One turn sends every row of this set to another row. A few are shown first. Where does it send the rows asked after them?
Z432: 0.40,-1.07,1.47,-1.95,-0.81,2.81,3.28,2.55,-2.24,-0.48,-1.67,-0.19
Z390: 0.31,-0.27,2.22,0.22,0.01,3.71,3.78,2.82,-1.87,-1.36,-1.41,1.54
Z380: -1.17,-0.51,0.29,-1.66,0.17,2.57,3.37,2.28,-2.73,-1.26,-1.13,0.46
Z220: 1.11,0.99,2.90,1.62,0.56,2.50,2.89,1.58,-2.20,-0.11,-0.69,2.51
Z428: 1.26,-1.24,0.74,0.73,-0.60,0.06,3.48,-0.34,-4.01,0.10,-1.78,1.26
Z317: -0.56,-0.53,1.25,0.71,0.91,3.10,2.60,2.17,-2.48,-1.46,-2.13,2.59
Z347: 1.85,0.33,-1.02,-0.23,0.93,3.60,3.91,1.52,-2.23,-0.32,-1.95,-0.07
Z133: 2.07,0.06,1.85,1.65,1.16,1.82,1.63,1.70,-3.10,-0.08,-1.51,2.92
Z611: 1.21,-0.24,1.62,-2.00,-0.69,0.97,2.11,1.20,-2.79,1.36,-1.12,-0.27
Z742: 1.67,1.08,2.47,0.21,0.14,0.74,1.87,0.59,-2.80,1.58,-0.44,1.42
Z116: -0.32,-0.73,0.50,-0.59,-0.33,1.40,1.86,-0.93,-1.88,-0.35,-1.83,0.10
Z531: -0.57,-0.84,0.80,1.15,0.74,2.26,1.61,1.25,-2.22,-1.89,-1.98,2.37
Z123: 0.30,0.29,1.68,2.13,0.97,0.08,3.43,0.64,-3.50,-0.91,-1.98,0.34
Z279: 2.21,-0.82,0.78,1.94,0.39,1.39,0.98,1.71,-2.93,-0.18,-1.42,2.47
Z443: 2.07,0.33,1.16,1.52,1.17,1.14,4.69,1.90,-1.81,0.01,0.51,0.56
Z223: 1.05,-1.86,0.28,0.70,-0.93,2.85,1.76,1.33,-1.97,-0.46,-2.92,0.13
Z637: 2.59,-1.23,0.67,1.97,-0.06,2.66,3.49,3.07,-1.91,-0.22,-1.49,0.46
Z853: 1.00,-0.07,-0.45,-1.61,0.77,0.83,3.37,2.26,-2.56,-0.23,0.62,-0.38
Z109: -1.30,-0.33,0.02,-1.06,0.97,1.85,3.04,1.61,-1.99,-1.91,-0.68,0.56
Z864: 1.04,0.10,0.24,-2.12,-0.05,0.93,2.91,1.94,-3.60,0.24,0.07,-0.52
Z858: 3.08,0.44,1.17,-0.06,0.55,0.46,1.82,1.58,-3.78,0.93,-0.12,0.97
Z820: 2.26,-1.24,-0.95,-0.73,-0.66,2.23,3.78,0.21,-3.24,0.44,-1.80,1.02
Z208: 3.16,-0.33,0.05,0.30,0.37,0.52,2.10,2.33,-3.19,0.86,0.22,0.79
Z941: 0.28,0.63,1.04,-0.07,0.98,0.41,3.72,-0.59,-1.82,-0.09,0.32,0.35
Z717: 0.70,1.20,0.62,1.60,1.95,2.37,3.74,1.78,-2.42,-1.16,-2.06,-0.53

Z531 moves to Z109
Z637 moves to Z223
Z133 moves to Z317
Where do these go?
Z123 moves to Z717
Z611 moves to Z742

